One hidden turn or mirror swaps the rows below in pairs. Which row is each named row swapped with?
Z_326: [  0 -16   4   8   6  -2 -18   0  -7   5  -1   0   3   1   2 -10   3]
Z_178: [ -2  13  13 -10   9   2   9   2   5 -12   1  -1   1  -4   4  -9  -6]
Z_263: [  2   9 -10  12  10   7   7   8  -1   4   0   3  -3   4   1  19   3]
Z_68: [ -1 -15 -16   1  -2   1   9   6  -7  15  -3   0   6  -2   3  11  -1]
Z_195: [ -1  -5  -4  13   6  -5  -6   1   1 -18  -1  -1   4   7   2 -15   5]
Z_31: [ -5   1  -2  -5   2  -6  -9  -6 -10  -1  -9  17   1   2  14   8  12]
Z_280: [-1 20  6 -3 -3 -5 -2 10  3 -9  3 -4 -1  5 -1 -4 12]
Z_802: [  3  -5 -12  -2  -2  16   2 -15  -7   7  -4  -5  -2   2   7   3   0]
Z_266: [-1 -6 -5  2  1 -4  9  5 -5 -3  2  1  2  5  0 27  7]
Z_408: [ -6  -4 -12   2  17   3  11   3   6   3  11 -11   9  -2   3 -11  10]
Z_150: [ -5  -3   7  -2  14  -9   1   4  -9  -4  -3  -3   4 -20   2   0  22]
Z_395: [ -9  -4  -8  -8  10 -22   3   0  -7  10  -7  -3  10  -5  13   4   0]
Z_81: [  3 -18  -2   7   2  -8   6   2  -6  17  -2   3  -3  -4  12  14   9]
Z_265: [ 2 10 -4 -4 18 -9  6  6  3 13 12 -4  0 -1 -6  9  8]
Z_485: [ -1  -5  -1   4  -1   7  12  18 -17  -9  -6   6   6  -2   5   7   4]
Z_310: [  2  11  -4  -5   4 -17   5  -2   4  12   1   6 -16  -9   4  -2   0]
Z_703: [  0   5 -20   8  10   8   1  -7   3 -15   2  -2  -2  -1   8  -3   4]
Z_696: [  8  -3  -9   4  -7   0   1  -6  -3  -8  -3  20 -11  -7   5   7   7]
Z_307: [  2  -8  15 -11  17   1   1  -5  -4   7  -2   0   0   2   4 -14   9]
Z_331: [ -9   5   5  -4   0   6  -5 -11  -3  -3   3  -5  -1  -4 -15   4   6]
Z_151: [ -1 -11  -4  -2  10  -5   5   2  -1  19   0   2  -1   1   6  19  -3]
Z_358: [ -4  -4   0 -25  -7  -1   7  -6  -6  -5  -3   4   1 -11   9  -2  10]
Z_596: [ 10   1 -10  -5  -2 -15   0  -6   8  -8  -4   1   3  -9  -9  11   3]
Z_540: [ -3  -1  11   8   1  -2   1   5  -5 -22   3  -7   3   0   5  -8  10]
Z_799: [ -5 -13  -5  -5   5   0  11   5  -7   9  -4   6  -1 -16  10 -19   0]
Z_594: [ -3   2   7  -4   4   7  -4  -8  -8   3 -10  10  -8 -10  10  11  -8]
Z_472: [  2   1   1   4  -1   4   1   6 -12  -9  -9  12 -13 -10  -1  15   3]
Z_815: [-13   4  -4   0  16 -11  13   6  10   8   4  -8   4  -3   6 -12   1]
Z_539: [ 10 -11  -1   2   7   6   0  -3   3   3   7 -10   0   6  -9   1 -10]
Z_959: [ -5   0   1  -6   1  11  20   4  -9   0   0  -1   9   3  -2 -16   6]
Z_279: [ 12 -10  -7   5  -4   2   1  13  -9  -3  -2  14 -11  -4   7   3  11]
Z_428: [ -3   4   2  -1  11  -4   2  -1   2 -28  -3  -1  -1  -3   8  -8   4]
Z_404: [ -8   3 -10   0  13  -6  13   8  -1  -7  -8  -1  12   1  22  -3   5]
Z_942: [ -3  -4  18  -5  17 -17   0  -2  -7   3   0  -2   4   6   4   3   0]
Z_380: [  7   2  -1  -6  -8  -4   0  -4   2  14 -11  -1  -8  -2  -5  -6  -7]
Z_512: [ 14  -5  -5  -7  -4  -4   1  12   7   5   5   9  -4  -2   1 -15   3]
Z_62: [-16   6 -13   3   9  -9  12   0   4  -9   3  -4   1  -8  11  -5  16]
Z_992: [ -3   0  -4   8   9 -14  13   0  14   1   8  -6   5   2  -1 -13   7]

Z_279 pairs with Z_195
Z_596 pairs with Z_150
Z_428 pairs with Z_472
Z_799 pairs with Z_539
Z_485 pairs with Z_703

One hidden turn or mirror swaps the rows below in pairs. Which row is each named row swapped with?
Z_98: [ -3  -7   0 -16  13  -9  -3   9  -7  -2   8 -14 -15  -8  -4   1   2   0
   7   5   0 -10]
Z_578: [ -1  -8   7 -16  -4   3  -6   1   1   2  -5   2  11   1   0   1  17  11
  -8   2  16 -14]
Z_356: [-2 -9 -4  0 -2 -5 -3  5  2 13 23 11  5 -9 -5 -4  1  5  2 15 12 -7]
Z_71: [ -6  -8  10   3  16  -2   1 -11   5   1   9 -14   9  -1  -7  -4  -2  10
   6   4  -2 -22]
Z_593: [ -1   3   3   4  16   3   6  -3  11 -13 -14  10   2  -5  -8   6  10  17
  -4  -1   2 -13]
Z_371: [ -9   3  -2   1   5   6   8  -5  -5 -17 -16   7  -1  -5  -1   8   0  13
   2  -2   6  -9]
Z_931: [ -8 -25 -10 -11   0  -6  -7  -4  -6   4   3   4  -9  10 -11  -7  -4   6
  -3   8   8 -21]
Z_646: [-15  10   7  -1   9  -5   8   3 -13  -4  13  -7  -5   8  11   4   5   1
  -5   4  -2 -12]
Z_373: [-11 -10 -14   2   4 -11   4   2  -9   3   6  18  -4  -2   6  -4  12 -11
  -8   2 -13   0]
Z_548: [ -4  -9  -1 -16  10  -8  -2   8   0  -5   8 -12 -19  -6  -5  -3   6  -7
  10   8   5  -6]
Z_582: [-14 -16   3   3   6  -6   1  -3   6   2   2  -3  18 -14   5   3   2  -2
  -5  -9  19  -9]
Z_516: [ -9 -11  -4   2   9  -8   3  -5 -12  -2   6  23   0   4  15  -3  12 -13
  -7   5  -6  -1]
Z_648: [ -5 -11   3  10   3  10   4  -7   2 -12   8   9 -10 -12  -6   3  -1  20
  -5  -2   9 -12]
Z_921: [  2  -1 -13   3  12  -5   6   2  12   3   8   9   8  -6  13 -10  -9   4
  -7   6   1 -22]
Z_338: [-15 -11   0  -2  10 -14 -13   6  10  -4  14   2  -5  -8  -3  -5   1 -14
   4  -3  12  -6]
Z_343: [ -9  -9  -4   3  10 -13  -1  -1   1  12  -1  19   1   0   5   0   7 -13
  -9   6 -10   4]
Z_717: [ -3 -13   5   1 -12   5   6   2  -9   1   5  16  -1   8   1  -5  11  15
  -4  -3  14 -15]
Z_368: [ -4  -1  -1  11   3   7   6  -8  -6 -12 -13  -3  -7  -6   3   2  -5  18
  -3   0   6 -11]
Z_938: [ -9  -8  -6  -2  -4  -8  -2  -9 -11   2  15  18  15   0   1  -4   7  12
 -15   5   5  -1]
Z_920: [-10   0 -15 -15  -9   5   4  -1   2  -7  17   5  -8  -5  -2  -3   7  10
   0  11  11 -19]
Z_690: [-11 -17  -2   2  17 -11 -11  -3   3   2  17  -7   3   3   5  -9   3   3
 -15  -5  -4  -4]
Z_370: [ -6 -20 -16 -15   3  -9   0  -6  -7   9   2   5  -8  12 -10  -7  -6   8
  -4  -5   5 -18]
Z_612: [ -8 -18  -1 -16   7  -2   5  -6  -1  20   7  10   0   6  -6 -11   2  15
  -3  12  -1  -7]
Z_601: [ -3   0  -2   6  14   0   8  -1  -4  -8 -21   9  -8  -4  -4   4   4  15
  -6   6  10 -10]
Z_219: [  5  -7 -17 -13  11  -4  -8  -9  13  -2   4   1   3   5   3   3  -2  13
   8   1   9 -21]
Z_953: [-12  -2   7 -11   6   3  11   5   3   4   3 -12  -2  -4 -17   0  -2  -3
   0  14  -1  -6]
Z_716: [-14 -11   9 -15  12  -6  -3 -12 -10  -6  16  -4   1   1  -2 -13   3  -1
  -3 -11   4 -14]
Z_419: [ -8 -11  -6 -11  10  -2   8  11  -1  -1   8 -14 -17  -7  -4  -1   8  -6
   4   4   4  -6]
Z_174: [ -7  -1  -8  10  10   6   8  -8  -1 -16 -17   7  -3  -4  -4   9  -1  11
  -7  -7   4  -7]
Z_421: [  0   3   0   4  11   6   3  -9  -6 -12 -15   0   1  -5  -3   6   6  19
  -8  -2   8  -7]
Z_167: [  3  -6 -14   0  -6   6  -3  11  13  -6   9  -5   3  -4  -7   2   0  16
  -7   2   9  -8]
Z_750: [ -7   2   7   4   7   6  10  -2   4 -20   3  -8   5  -9   0  -7   9  10
  -6   6  -5  -9]
Z_619: [ -2  -8 -10   5  11  -8   1  -2  -8   0   4  18  -1  -2  11   2  14 -10
 -11  -1  -9   4]
Z_541: [ -1  -6  -1   3  10  -5   0 -10  -9  -2  26   7   4   2   3  13   4  -7
 -12   2  -9  -8]
Z_170: [ -2  -3  -9   0  12   6  11  -7  -5 -13 -18  -2  -3  -2  -7   1   4  13
  -2  -4   9  -6]
Z_588: [ -1  -2  -3   1  13   5   7  -7   8  -3 -21   2   0  -4  -6   5  -1  14
  -1   2   7  -4]
Z_744: [-20   8   7  -7  11  -7  -8   9   3   1   5   5  -3   2  10 -13   1   2
 -15  11  -2 -16]
Z_32: [-27  -3   0  -8   5  -3  -6  -1   2   6  10   4 -13  -1   0   3   1   5
   4   6  20 -21]
Z_557: [ -3  -1  -6  10  21   7   2   0  -3 -12  -9   4  -4  -3  -9  11   3  19
   1  -2   7 -10]
Z_436: [ -2 -11  -3   8  -2 -11   1  -6 -13   5   9  12  -1   0  15   1   7 -11
 -11   3  -7   0]
Z_838: [ -8  -6  -5   8   2  -9  -4   0  -6   2   6  20  -1   0   8  -4  15  -9
 -16   6 -11  -3]
Z_944: [ -5  -6  -7 -21   3 -11   1   4   7   6  17   2  -4 -14  -2  -5  10  -4
   4  -2  11  -4]
Z_366: [-14  -9  -7 -12  12  -6   2 -14  12  -1   3  -5  -3   7  -7 -10  -3   6
  -4   1   7 -26]
Z_637: [ -9 -18 -12 -16   2 -11  -9  -9  -3   6   1   5  -9  12  -9  -5  -6  10
   2   3   5 -19]
Z_90: [  9  -7   7 -19   9   0  -1   1   0   2  12   4  -1   8   2  -5   4  -4
   7  -6   4 -25]
Z_92: [ -4 -13  -9  11  12  -9  -5   3  -7   2  12  20   1   3   0   6  14 -10
  -8   2 -10  -5]
Z_311: [-10  -4  -2   3  15 -16  -4  -1  -1   3   8  24   6   1  -1   6  14  -6
 -15   6   0  -1]
Z_156: [ -4  -8  -1   3   8 -17  -2   1  -9   8  -3  17   0   0   5   7  16 -11
  -9   4 -11  -6]

Z_98 pairs with Z_931
Z_421 pairs with Z_838
Z_373 pairs with Z_170
Z_219 pairs with Z_338
Z_750 pairs with Z_938
Z_612 pairs with Z_953
Z_92 pairs with Z_557

